Each path below is one point turned by a fixed rotation once a step. After each direction that follows a path, write how fast that rotation turns it, in degrees a step (0 if it stays still).
Each turn is a multiple of 5 degrees from 10 to 175, or 0.
Each row of a path follows its step; steps can be skipped.
path 1
step 5: [ 15  13 -10  24 -28 -18   7  -6   2 -14  10 -12  -7  26  -1  -7   7   0
  16   2   9 -12 -13 -16  -7  -7  -2   5  -5  -1  13 -16   7  23  -8 -12
  15   6  -6  15 -11  15  11  -5 -16   9]
step 7: [ 17   8 -15   2 -27  11  18  -1   9  16   9   2 -19  24   5 -14  12   7
  27  -1   0  -2   5  -4   3  -5 -13  20 -16  -5   7   1  -3   1 -20   7
   4  -2  -6  17  -1  -3  20 -10 -14  26]
step 11: [  4   5 -10  12   0  24   7  -4   1   7  19   0 -17  -2  -5  -4  -2   6
   6   8 -11 -10  -6 -14  -6 -16   2  -8  18 -34 -21  12  24  30  18 -13
  15  -7  -6  -5   2 -11  -5   0  -6  -7]
step 19: [ 29  -4  -9 -18  -1  18   9 -23  10  -3  -6  -2 -15  -7   4  -2  12  15
  11  10  -6   1  10  -8   5  -8 -16  -6  -4  -9 -30  19  11   7   6   0
  22 -21 -11  23  -3   3  -6  -9  -8  12]
step 23: [-13   5  -4  16  -8   5  -4 -12 -21  -3  22  -4 -12   8   5 -28  30   6
 -13  -7 -10   7 -16  -9  -8 -20 -10   5   3  -5  -2 -11  19  23  -2   4
  10   6  27   9   7  -6  -3   6  -7  15]
step 26: [ 13  -6   1  16  -5  24 -11  -8  21  12  11  -8  -6   3 -12   3   1   2
  12   9   9  -5  -2 -11 -25  -5  -5  26  -4 -18 -19  -1  32  20  -2  -5
  12   5  -9  -5   2 -25 -14   2   4   8]
step 29: [ 28  -2  -6  10   6 -10  27 -14  12  12  12 -11  -4 -10   6  -8  15  12
   0  -2  -2 -11  -4   3  16  -6   1  -9  -2 -17 -15  10  15  11   2   6
  27  -3 -15  23 -14  -6   5   3  23  21]
step 37: [ 30  15  -3  24 -20   6  12  -7  15  -2  13   1  -4  12  -4   8  10  -2
  14   1  15 -10   6 -12  13   4  -9  13 -14   1   5   2  -5  20   0  11
  28   6 -16  25   5   0  18  -1 -13   8]
step 38: [  9   6 -10   5  -1  10   0  -1  12  -6  25 -17  -3  21 -10 -26  15  -1
  -2  13  14  17  -3  -5  -4 -27 -22  -3   3  -2  -7  10   3  22  -9  10
  11   3  20  -4  13 -21  16  -3 -18  11]
[  6   2   2   2  -3  -8   3  10  -1   3   0   3   4   1  -6  -7   5  -5
   1   2  -3   0   1   2   3  -4  -3 -10  -1   3  -1  -6   0   1   0   0
   7  -1  -4  -1   5   1   4   5   0   2]
45
[ 5  1 -7  5  1 -8  6  0  0 -1 13 -4  3  3  1  0 -3  2 -2 -1  0  2 -1  1
 -5  8  3  3 -2  3 -8  2 -6 -3 -2  3 -1  1 -1 -2  1 -2 -3  5 -3 -4]
10
[ -5  -4  -6  -3  -2  -3  -4   3   0  -2   2   0  -3   7   4 -10   1   5
   2   0   3   4   3   7  -2  -2  -7   0   0   5   5  -3   3  -5  -5  -4
  -1   7   0  -5  -7  -2   2  -5  -3   0]
140
[ 0  1  2 -5 -5  4  5 -1 -2  3  1 -2  1  4  1 -2 -7 -6 11  8 -4  0 -2  0
 -5 -2 -7  4  7 -4 -5 -4  1  0  0 -1 -4 -6 -1 -6  2  4 -3 -1 -5 -2]
170
[ -1   0   3   8   3  -2 -12   0  -5  -4   1   7   2   1   1  -5   2   1
   3   1   0  -6  -2  -4 -11   5  -2   3  -2  -1   6  -6  -1   4   0   4
   0  -1  -2   0   2   5  -3   0   4  -1]
35
path 2
step 8: [ -3  11   8  -2  19   3  -1   2 -21   7 -12  11   4  19  14   7  -7 -15
  -6 -12  -3 -12   4   2  23   8   9  12  13   6   4  24  16 -31   1 -10
  13  -2  13 -20 -14 -14 -13  -2  -8 -17]
step 18: [ -5  -6  -9   7  -2  25   8  -2  -6   3   3  -2  12   4   7   6  14 -10
 -12   0   2  16  10   2  -3 -15  -7 -10 -26  11  -6  28   5 -36  15   4
  -5 -15  -6  15  -4   0 -10   0  22 -20]
step 19: [ -5  -8 -10   8   6  15 -15  10  -5  -7   0   2  16  17 -12   1   2  -4
 -15  11   4  -4 -12   2   5   5   1 -18  -2  13  29   6  -5 -16 -34 -20
   3   0 -28 -20  -8   0   5  -8  20  -1]
step 22: [ -3  -2  -9  -1 -30   1 -16   8 -11   4   2  -4  29 -14  -9  -1  -9 -14
 -14   3  -4  -2  27  15   9   8  -8  -8  -3  20  15  13 -10 -12 -23   0
  -6 -13   5  27  -2  18   3  -4  -6 -10]
step 28: [  6 -13  13   8   5   4   4   8 -10 -18   4   4  26  -2  10  15  -5  10
  -2  -1   4   9  -3   7 -12   4   1  -4  12  18  25  35 -16  -8   1   6
 -11  -5 -16 -17   6   0   5 -27 -16 -12]
step 30: [ -2   0  -5  18   9  11  -7  13  16 -13  -2 -17  10  -4 -17  -4   5 -27
  -4 -10 -10   7  17  10 -22  10   6   4   3 -10  15   5  -2 -23   9  16
 -15  17 -13   6  -7  17  -2  -7  10 -29]
step 31: [ 14 -10  13   6  -6   3 -40   6   1   4  -1  10  33   9   6 -14  22   1
  -3   5 -11  -6   6  -7   9  -6  14  -7  -9  -7  22   9 -10 -17 -10   3
  -2  -4   6  -5  15  16 -14 -15   7   4]
step 38: [ -3   0 -28   3   2   3   3   8 -21  -1   3  -2   9  -7 -26   3 -12 -18
 -12   0 -15  -9   8   7  -9   2   9  14  13  -4   2  27   3 -30 -15  10
   8 -22   9 -19  -9 -10   1  12 -15  -5]
step 41: [ 20   7  -2  -3   3   0  17 -11 -10 -15  -7   0  20   5  -1 -12 -11 -16
   8  -7 -29  10  25  12  10   4   3  25  -1   9  -3   8 -11 -17 -12  -7
   4  15  10   0   5 -10 -26 -21   0  10]
[ 8  6  1 -1 -3 -1 -3  2  3  3 -1  7  1 -3  1 -4 -1 -3  1  7 -5 -5  4  2
  2 -5  0  8  2 -2 -6  5 -2  5 -3  7 -2 -2 -4  4  4  4  6 -2  2  6]
70
[-3  2 -2  0 -7  4 -1  9 -4 -6  5 -5 -4 -2  5  2  1 -1  1 -6  1  5  0  4
 -4  5 -4  2  1 -3 -1  5 -3 -3  2  7 -2 -1  0  2 -6  0 10 -1 -5  2]
175
[-4  0  6  6  0 -1 -1 -2  4 -5  1 -5 -2  0  4  0  3 -5 -3  3  2 -1  8  1
  0 -6  4 -3 -4  0  0 -2  4 -6 -3 -4  0 -4  5  0  6  9  8  7 -2  1]
85
[ -3   2  -2   1  -2  -1   0   2   5   0 -10  -3   2   3  -8  -5   1  -6
   3  -3   1  -4   5  -4   2   7  -7   2  -5  -2  -2   5  -3  -7  -3  -3
   3   3  -6   2  -2  -2   0   7   1   3]
95
[ 0 -1  5  8  1  0  2 -1 -3 -4  4 -5 -2 -1 -4 -7 -1  3 -6  5  1 -5 -1  0
 -8  5  0  4 12  4 -4 -2  2  0 -4 -1 -1  2 -6 -4 -1 -1  1  2  3 -3]
170
[ -7   2  -1   3   7  -6   2   2   4   1   5   7   0  -3  -3   3   0   3
   1   2   4   3  -5   6   2  -7  -3  -1  -1  -2  -3   5   3  -8  -3   0
  -2  -3 -11  -4  -1   0   0  -2  -4  -1]
40
[-4  2  8 -4  5  2 -8  1  3 -2 -2  2 -5  1  5  0 -5 -3  6 -6 -1 -8 -2  3
 -7  0  0 -2  2  1  5  2  0  3 -8 -4  2 -5 -2  5  1 -5  0 -4  0 -6]
160
